In the data rows, the value 128 means zero.
Here are some points:
[115 134 128 151 115 133 114 129 135 128 119 108]
[122 117  95 122 146  82 217 117  74 190 103 191]
[137 117 133 117 130 185  81 130 119 147 128 139]
[136 114 123 120 141 100 172 114 126 129 139 127]
[ 80 180 112 182 115 100 112 140 135 117  95 120]
[213  66 115  68 105 167 177 120  48 191 147 179]
[ 93 129 135 165  96 112 125 155 161 127 106  91]
[135  96 169 115 160 165  94  99 159 130 132 101]
[172 115 102  86 142 159 135 120  92 149 148 172]
[ 94 166 120 172 134 111 114 112 118 133  98 129]
[ 51 190 131 140 182  76 142 123 215  52 163 100]
[127 127  93 131 141 102 186 112  84 166 123 169]
[170  71 159 106 153 117 166  74  94 176 103 135]
[132 116 123 128 128 139 128 129 128 135 134 128]
[ 93 139 141 171 119  67 151 125 175 100 110  70]
[ 99 142 140 181 116  58 151 111 152 106  98  74]
[124 127 127 140 112 118 131 134 128 130 118 120]
[113 125 117 123 161 111 157 112 159 111 158 117]
[113 123 133 140 114 121 132 138 149 132 118 109]
[107 137 127 152 126 132 120 126 140 126 123 115]
[121 122 139 145 110 103 138 136 132 135 103 112]
[162  95  90 101 138  85 241 104  43 206 116 198]
[169  91 193  91 151 166  78  94 140 120 124 105]
[158 178 159 131  65 178   0 183 134  57 119 105]
[121 121 129 131 143 146 114 115 133 140 123 127]
[136 115 127 125 119 109 157 130 113 148 117 135]
Then 12 other points, each followed by its number:
[ 98 156 140 158 114 172  39 153 155 106 111 107] 0
[255   0 139  22 135 179 218  87  59 202 185 163] 1
[114 108 119 120 159  77 201 111 151 124 150 120] 2
[131  72 195 138 169  65 166  66 137 165  61  98] 3
[174 100 212  91 152 156  79  97 145  98 130 111] 4
[181 173 181 110  71 200   0 171 122  49 126 112] 5
[104 120 137 153 106 116 128 150 155 130 109 102] 6
[129 111 134 136 126 106 151 120 111 159  96 134] 7
[108 155 106 148 122 125 125 128 121 130 126 130] 8
[141 118 134 114 135 124 142 123 115 139 125 143] 9
[127 126 127 129 130 120 141 122 119 138 120 135] 10
[100 128 136 162  92 120 116 158 156 125 107  93] 11
Which three of these numbered points are nearest to each point below, ignoring the 3 directions in which the first points spread most? Their numbers follow each, nearest first.
[184  80 126  89 129 142 167 106  59 191 118 176] > 10 9 7
[155  86 115 108 169  98 208  76  98 169 131 148] > 10 9 8
[124 102 143 131 110  87 173 143 129 150 100 127] > 6 11 7
[117 119 118 127 138  88 186 124 144 122 144 119] > 2 9 10
[174 108 132  91 123 150 134 125  71 163 120 178] > 9 10 8
[121 126 125 140 116 102 158 133 125 138 113 129] > 10 9 6
[134 129 154 153 160  96 140  62  85 163  68 135] > 3 4 7
[121 111 144 130 146 164  98 114 136 146 118 124] > 0 10 8
[221  57 217  53 196 158 107  41  93 149 115 139] > 4 7 3
[194  62 215  89 116 215  25 123 160 106 135  71] > 11 6 7
[120 154  76 133 132 103 180 117  90 151 134 163] > 8 10 9
[ 71 202 100 177 115 111 104 156 139  98 118 131] > 8 0 10
[167 103 135  89 138 142 139 117  87 156 126 166] > 9 10 8
[227  23 149  47 115 190 170 117 109 155 198 123] > 1 2 11
[149 102 135 104 127 153 130 134 144 115 166 119] > 2 1 9
[121 110 119 121 159  78 197 110 148 123 148 116] > 2 9 10
[202 110 221  87  99 196   0 153 195  21 164  41] > 1 2 5
[163 126 112  94  97 157 123 164  96 126 152 164] > 2 9 10
[182 192 185 109  48 196   0 186 133  22 138  90] > 5 2 4
[120 128 106 142 116  97 175 129  93 164 107 154] > 10 9 7
[ 87 141 140 163 140 163  65 128 167 120 114 100] > 0 8 10
[ 47 220 125 194 118  73 108 154 159  78  96 121] > 9 10 8
[142 111 110 122 129 109 186 114  92 164 124 153] > 10 9 2
[169 106 139  91 136 156 122 121  89 152 124 165] > 9 10 8
[137 116 125 118 132 132 133 126 125 134 134 131] > 10 9 2
[186  83 126  72 145 158 148 108 113 139 169 139] > 2 9 8
[227 192 192  70  30 202   0 220 121   0 159 108] > 5 2 1
[165  90 127  93 133 142 149 124 130 129 162 125] > 2 1 9
[ 93 141 142 160 137 169  61 131 151 132 105 114] > 0 8 10
[ 29 255 124 205 142  51  43 147 167  30  81 115] > 4 9 5
[103 149 141 156 140 177  45 119 145 131 102 113] > 0 8 10
